Some points:
   0.78  -0.52  -1.06   1.69   0.37  -0.15   2.24   0.54   1.50  -0.56  -0.30   0.05  -0.32   0.05  -0.90  -0.29   0.64  -0.21   1.50  -0.92  -1.21  -0.78  -0.32  -1.67
  -0.53  -1.32  -2.02   0.81  -0.54   0.26   0.17   0.65  -0.33   1.13   0.46  -0.91   0.42   0.93  -0.94   0.63  -1.03   1.42   0.03   1.02   0.16  -0.20  -0.73   1.42
  -0.22   0.68   0.16   1.60   0.89   2.28  -0.59   0.74  -1.56   0.10  -0.08   0.48  -2.00  -0.15   1.59   0.63  -1.60  -0.33   0.33   0.44   1.10   0.72   0.83   1.06
   1.06   0.29   0.63  -0.71  -1.44   0.43  -0.66  -0.42   0.59  -1.03   1.94  -1.22   0.86   1.07  -0.70  -0.06   0.19   1.30  -0.50  -0.18   0.03   0.51   1.56   0.24
  -0.05  -0.82  -0.07  -0.91   0.55   0.09   0.81   1.67   1.13   0.68   0.52  -1.70  -0.27   0.52  -1.00   0.25  -1.77   0.96   1.22  -0.18  -0.56   0.49   1.24   0.35
  -1.06  -0.58   0.35  -1.39  -0.75  -0.07   0.35   0.13  -0.47  -0.44  -0.29  -0.66  -1.23  -0.43  -2.16  -0.74  -0.42  -0.92  -0.45   0.76   0.49  -0.47  -0.85   0.03
  -1.16  -0.10  -0.17   0.61  -1.34   0.00   0.71  -1.88  -0.75  -1.19  -1.54  -0.95  -0.58  -0.72  -0.22  -0.28  -0.04   0.15   0.00  -1.03   0.08   2.32  -2.11   0.11
   1.11  -0.76   1.95  -1.00  -0.39   0.37  -1.09   1.12   0.03   1.11   0.08   0.96   0.51  -0.97  -1.62  -0.05   0.73   0.56   0.07  -0.23  -0.21  -0.60  -0.90  -0.58
   1.07  -0.01  -0.99   0.96  -1.86  -1.69  -0.24  -0.36  -0.33  -1.43  -0.28  -0.46  -0.21   1.03  -1.26   0.29   0.27  -2.05  -0.41  -0.01   0.88  -0.79   1.87   1.18
   0.09  -1.65   1.35   1.06   0.34  -0.15  -1.44  -0.31  -1.14   1.76  -1.07   0.66   0.88   1.21   0.86   0.49   1.07  -0.10  -0.15  -1.20   0.09  -1.93  -0.54  -0.97
   1.04   1.67  -1.58  -0.68   0.49  -0.63   0.09  -0.18  -0.65  -0.05  -0.25   0.44  -0.28   1.21  -0.02   0.89  -1.20  -1.08  -0.59   0.17  -0.70  -0.32   0.09   0.73
  -0.99  -0.99  -1.39   0.59  -0.80  -0.92  -0.78   1.39  -0.31  -1.31   0.85   2.22   1.17  -0.76  -0.48  -0.56   0.92   0.65  -1.36   0.27  -0.44   0.74   0.82  -0.02
   0.53   0.98   1.07   1.49  -0.30  -0.44   0.68   0.06  -1.14  -1.70   2.34  -0.29   0.92  -0.50   2.00   0.68  -0.17  -0.94   0.94  -0.64   0.97   0.23  -1.02   0.88
   0.14   0.22  -1.45  -0.32   2.02  -0.89   0.95   0.15  -0.03   0.61  -0.41  -1.22   0.09   1.06  -0.04   0.87   0.00   1.07  -1.41   1.96  -0.13  -0.61  -0.67   0.34
  -0.84   2.18   0.36  -0.68   1.70  -0.24  -2.66   0.78   1.20   1.23   0.07   0.81  -2.17  -0.31   0.68   1.29   0.99  -0.39  -1.21  -0.94   2.08   1.02  -0.14   0.21
  -2.32   0.19  -1.15  -0.85  -0.08  -1.04  -0.58  -0.46   1.16  -1.42  -0.62  -0.74  -0.26  -1.16  -0.22  -1.46  -0.73  -1.20   0.75  -0.73   0.64  -0.57  -2.03   1.39
   1.18  -1.38  -0.07   0.11   1.09  -0.80  -0.14  -1.45  -0.56   1.14   0.24  -0.36   0.07   0.32   0.29  -1.34   0.55   0.26   1.34  -1.62  -1.04  -0.03   0.74  -1.09
   1.00   0.03   0.84   0.25   2.77   0.47   0.77   0.36   1.59  -1.28  -0.28   1.27  -1.09   1.24  -2.28   0.71   0.61  -0.11   1.45  -0.32  -0.21  -0.50   0.69  -2.29
   0.36  -1.63  -1.13   0.26  -0.70  -0.40  -1.10   0.37   0.84  -1.23  -2.65   0.99   1.00  -1.34   2.01   1.02  -1.28   1.52  -0.21  -0.16  -0.24  -0.71   0.93  -0.31
  -0.37   1.27   0.80  -0.08  -1.82  -0.87   0.42  -1.32   0.01   0.83   0.30   1.32   0.17  -0.35   0.74   0.47  -0.49  -0.22   1.94   3.42   0.91   1.08   0.10  -0.40
   0.67   0.74  -0.80   0.55  -0.30   0.19   0.16   2.39  -0.33   0.33  -0.97  -0.59   0.53   0.02   0.02  -0.39   0.19  -0.39   0.06   0.90   0.42   0.37   1.18  -0.11
  -0.62  -1.00  -0.35   1.07   0.73   0.76  -0.89   1.14  -1.82   1.02   0.61  -1.11  -0.88  -1.34  -0.13   0.58   2.02  -0.96   0.94   0.23   0.57   1.09   0.13  -0.57
   0.15   0.09  -0.95  -0.71   0.96   0.95  -1.51   0.27   0.27   1.09  -1.18   0.16   0.22  -2.21  -0.24   1.27   0.23  -2.54   0.36   0.04  -1.31   1.60   1.70   2.04
   0.43  -0.63   1.96  -0.44   0.09  -0.11  -0.07   0.34  -1.00  -1.16  -1.37  -0.72  -1.09   0.70   0.78  -1.09  -1.18  -0.37  -1.14  -0.11  -0.23  -0.12  -0.62  -0.32
   2.35  -1.25   0.08  -0.47  -1.60   0.67  -1.06   0.32   0.28  -0.24  -0.79   0.16  -0.79  -0.68  -0.46   1.88   1.24   0.57   0.11  -0.32  -0.20  -1.00  -1.98  -0.82
  -0.38   1.15  -1.11  -2.17   0.52   0.61   2.51   1.54  -0.68   1.94  -0.53   0.00  -0.54  -1.34   0.95  -0.50   0.87  -1.84  -0.78  -1.33   1.80  -0.88   1.45  -0.33
   0.83   0.07  -0.97  -1.25  -0.50  -0.29  -0.10  -0.78   0.56  -0.48   1.19  -0.01  -0.61  -0.33   0.77  -0.24  -1.89  -0.84   1.70   0.12   0.14   1.23  -1.16  -0.93
  -0.41   0.72   1.37  -0.06  -1.21  -1.03   1.39   1.12  -0.50   0.49   0.86   0.79   1.92  -0.28  -0.82  -0.20  -1.00  -0.17   0.32   0.03   0.78   1.99  -1.60  -1.09
   0.96   1.15  -1.11   1.30   0.00  -0.96  -1.04  -0.12   0.45   0.24   0.03  -1.33   0.08  -0.22   0.54  -1.69   0.83   1.54   0.44   1.23   1.17  -1.15  -0.03   0.47
   1.01  -0.22  -0.27  -0.74  -0.15   0.77  -0.54   1.14   0.49  -0.97   0.35   0.63  -0.37  -0.92   1.63  -2.12  -0.71   0.48  -0.35  -0.64  -0.01  -1.28  -0.64   0.12
  -0.39  -0.64   0.32  -0.71  -0.61   2.17  -1.40  -0.62   0.08  -0.77   1.91  -0.09   1.16   0.88  -0.67  -0.88  -0.29  -1.06  -0.25   0.63   1.02  -1.54   0.91   0.22
  -0.31  -0.61   0.34  -1.63   0.26   0.30   2.90   0.07  -0.40   0.94   0.31   0.60  -1.43  -1.32   0.59   1.41   1.27   3.12  -0.28  -1.68   1.70   0.97   1.15   2.52
   0.42   0.15  -1.28   1.60   0.73  -1.16  -0.66  -0.96  -1.00  -0.60   1.46   1.41  -0.78  -0.29  -0.91   0.13  -1.33   1.60  -0.68  -0.27  -0.21   0.38   0.85  -0.75
  -1.12   0.29   0.88  -0.58   0.64  -2.52   1.55  -0.74  -2.01  -0.96   1.97   0.92   1.65  -0.99   1.57   2.62   0.24  -0.86   0.57   0.98  -0.51  -1.79  -0.55   0.78
   0.71   0.84  -1.38  -0.16  -0.07   0.95   0.40  -1.21   0.08   1.80  -1.35   1.44   0.66   1.75   0.19  -0.83  -0.16   0.05   0.15  -0.94  -0.98  -0.78  -0.71   0.60
  -1.24  -0.19   0.47  -1.59  -0.26  -0.57   0.03  -0.20  -0.12  -0.98   0.91  -0.71   0.56   0.63   1.22   1.09   0.23  -0.82   1.92   0.20   0.96   0.83  -0.26  -2.35
   0.94  -0.12   0.98  -0.92   0.55   0.25   0.86  -1.54   0.40   0.28  -0.38  -0.08   2.83  -0.92  -0.16  -0.35  -1.16  -0.42  -0.18   1.22   1.40   1.76  -0.97  -1.09
  -0.42  -1.40   1.27   1.35   0.07  -0.88   1.04  -0.30   1.68   0.82  -1.32   1.79  -1.15   1.34   0.18  -1.38   0.85  -0.22   1.97   0.97  -0.06  -1.08   0.23   0.65
  -0.63  -0.17   1.93  -0.40  -0.43   0.26   0.09  -0.96  -0.03  -1.64  -0.37  -0.19  -1.12   0.07  -0.66   0.19   0.04  -0.95  -1.76   1.60  -1.48  -0.52   0.75   0.66
   0.34  -0.70  -0.21  -1.09   2.51  -0.47  -1.50   0.03  -1.91  -0.74  -0.22   0.71  -0.27   0.02  -0.88  -2.01  -0.06   0.90   0.06   0.32  -0.58   0.28  -0.55   0.93
  -0.17   1.38  -0.84  -0.96   0.06   1.34   0.66  -0.18  -1.22  -1.53  -1.41  -1.47   0.44   1.07   0.52  -0.61   2.51   1.45   0.27   1.44  -0.56   1.25   0.60  -0.11
  -0.81  -1.61  -0.86   1.32   0.98   0.87   1.00  -1.16   2.24  -0.15   0.62   1.20  -0.75   0.85   0.59  -1.00   1.10  -0.27  -3.05  -0.07  -0.29   0.75  -0.71  -1.16
   0.34  -1.43  -0.31   0.02  -0.65   0.87   0.84  -1.64   0.56   1.94   1.20   0.73  -1.04   0.06  -0.07  -1.22   0.98  -0.65  -0.54  -0.55  -1.52  -0.56  -0.44   0.31
   1.04   0.09   1.71   0.49   0.67  -1.30  -0.60  -0.67   1.67   0.79   0.94  -2.57   0.70  -0.40   1.11   0.18   0.28   0.11  -1.26   0.37  -1.15   0.40   0.53   0.97
  -1.71   1.31  -1.28  -1.28  -1.27  -0.91  -0.89  -0.09  -0.09   0.25   0.86   1.16  -0.58   0.35  -0.18   0.46   0.53   1.29   0.51  -1.27  -2.06  -0.72   0.16  -0.76
   0.77  -0.12   0.38  -0.69  -0.90   0.74  -0.96   0.91  -0.01   0.11   0.65  -0.14   0.16   1.92   0.38   0.55  -0.79  -1.18  -1.28  -0.47  -0.75   1.06  -1.11   0.17
  -1.73   0.48   0.39   0.62  -1.32  -0.39   0.22  -1.98  -1.26   0.54  -1.51  -0.69  -0.36  -0.51  -0.93  -0.28  -1.97  -0.56  -1.71  -0.95   0.98  -0.65   0.66  -1.30
  -0.76   1.71   0.51   1.57   0.04   2.19  -0.01   0.94   0.48   0.87   0.37  -1.02  -0.18  -1.96  -0.19   1.19  -0.71   0.86  -0.09   1.31  -0.67  -1.67   0.06  -0.53
  -1.75  -0.55  -0.01   0.20   0.40   1.18  -1.02  -0.04   1.31  -0.07   0.12  -1.46   1.49   0.87  -0.62   0.91  -0.55   0.80   0.23  -1.25   0.52   0.24   0.73   1.10
   1.47   1.57   1.71   2.20   0.62   1.66   0.98  -0.53   0.72  -0.82  -1.31   0.89   1.64   0.40  -1.68  -0.24   1.21  -0.22   1.28  -1.75  -0.77  -0.64  -0.69   0.32
  -0.79   1.16   0.97   0.74  -0.75  -1.73  -0.33   1.96   0.32   0.71  -0.70  -1.11   0.20   0.83   1.25  -0.88  -0.08   1.24  -0.81   0.13  -0.81   0.59   1.39  -0.24
These points spread out most along one direction. How far along it is each point below, from 0 to 99? The average is 50, and the first point in the table lies past the average. One standard deviation of the points above along it is 16.
  -0.79   1.16   0.97   0.74  -0.75  -1.73  -0.33   1.96   0.32   0.71  -0.70  -1.11   0.20   0.83   1.25  -0.88  -0.08   1.24  -0.81   0.13  -0.81   0.59   1.39  -0.24 43
   0.34  -0.70  -0.21  -1.09   2.51  -0.47  -1.50   0.03  -1.91  -0.74  -0.22   0.71  -0.27   0.02  -0.88  -2.01  -0.06   0.90   0.06   0.32  -0.58   0.28  -0.55   0.93 57
   1.01  -0.22  -0.27  -0.74  -0.15   0.77  -0.54   1.14   0.49  -0.97   0.35   0.63  -0.37  -0.92   1.63  -2.12  -0.71   0.48  -0.35  -0.64  -0.01  -1.28  -0.64   0.12 56
   0.43  -0.63   1.96  -0.44   0.09  -0.11  -0.07   0.34  -1.00  -1.16  -1.37  -0.72  -1.09   0.70   0.78  -1.09  -1.18  -0.37  -1.14  -0.11  -0.23  -0.12  -0.62  -0.32 51
  -1.24  -0.19   0.47  -1.59  -0.26  -0.57   0.03  -0.20  -0.12  -0.98   0.91  -0.71   0.56   0.63   1.22   1.09   0.23  -0.82   1.92   0.20   0.96   0.83  -0.26  -2.35 28
  -0.31  -0.61   0.34  -1.63   0.26   0.30   2.90   0.07  -0.40   0.94   0.31   0.60  -1.43  -1.32   0.59   1.41   1.27   3.12  -0.28  -1.68   1.70   0.97   1.15   2.52 39
  -0.22   0.68   0.16   1.60   0.89   2.28  -0.59   0.74  -1.56   0.10  -0.08   0.48  -2.00  -0.15   1.59   0.63  -1.60  -0.33   0.33   0.44   1.10   0.72   0.83   1.06 35
   0.34  -1.43  -0.31   0.02  -0.65   0.87   0.84  -1.64   0.56   1.94   1.20   0.73  -1.04   0.06  -0.07  -1.22   0.98  -0.65  -0.54  -0.55  -1.52  -0.56  -0.44   0.31 74
  -0.84   2.18   0.36  -0.68   1.70  -0.24  -2.66   0.78   1.20   1.23   0.07   0.81  -2.17  -0.31   0.68   1.29   0.99  -0.39  -1.21  -0.94   2.08   1.02  -0.14   0.21 38
  -0.63  -0.17   1.93  -0.40  -0.43   0.26   0.09  -0.96  -0.03  -1.64  -0.37  -0.19  -1.12   0.07  -0.66   0.19   0.04  -0.95  -1.76   1.60  -1.48  -0.52   0.75   0.66 49
   0.94  -0.12   0.98  -0.92   0.55   0.25   0.86  -1.54   0.40   0.28  -0.38  -0.08   2.83  -0.92  -0.16  -0.35  -1.16  -0.42  -0.18   1.22   1.40   1.76  -0.97  -1.09 37
  -0.05  -0.82  -0.07  -0.91   0.55   0.09   0.81   1.67   1.13   0.68   0.52  -1.70  -0.27   0.52  -1.00   0.25  -1.77   0.96   1.22  -0.18  -0.56   0.49   1.24   0.35 50
   0.83   0.07  -0.97  -1.25  -0.50  -0.29  -0.10  -0.78   0.56  -0.48   1.19  -0.01  -0.61  -0.33   0.77  -0.24  -1.89  -0.84   1.70   0.12   0.14   1.23  -1.16  -0.93 36
   1.04   0.09   1.71   0.49   0.67  -1.30  -0.60  -0.67   1.67   0.79   0.94  -2.57   0.70  -0.40   1.11   0.18   0.28   0.11  -1.26   0.37  -1.15   0.40   0.53   0.97 45
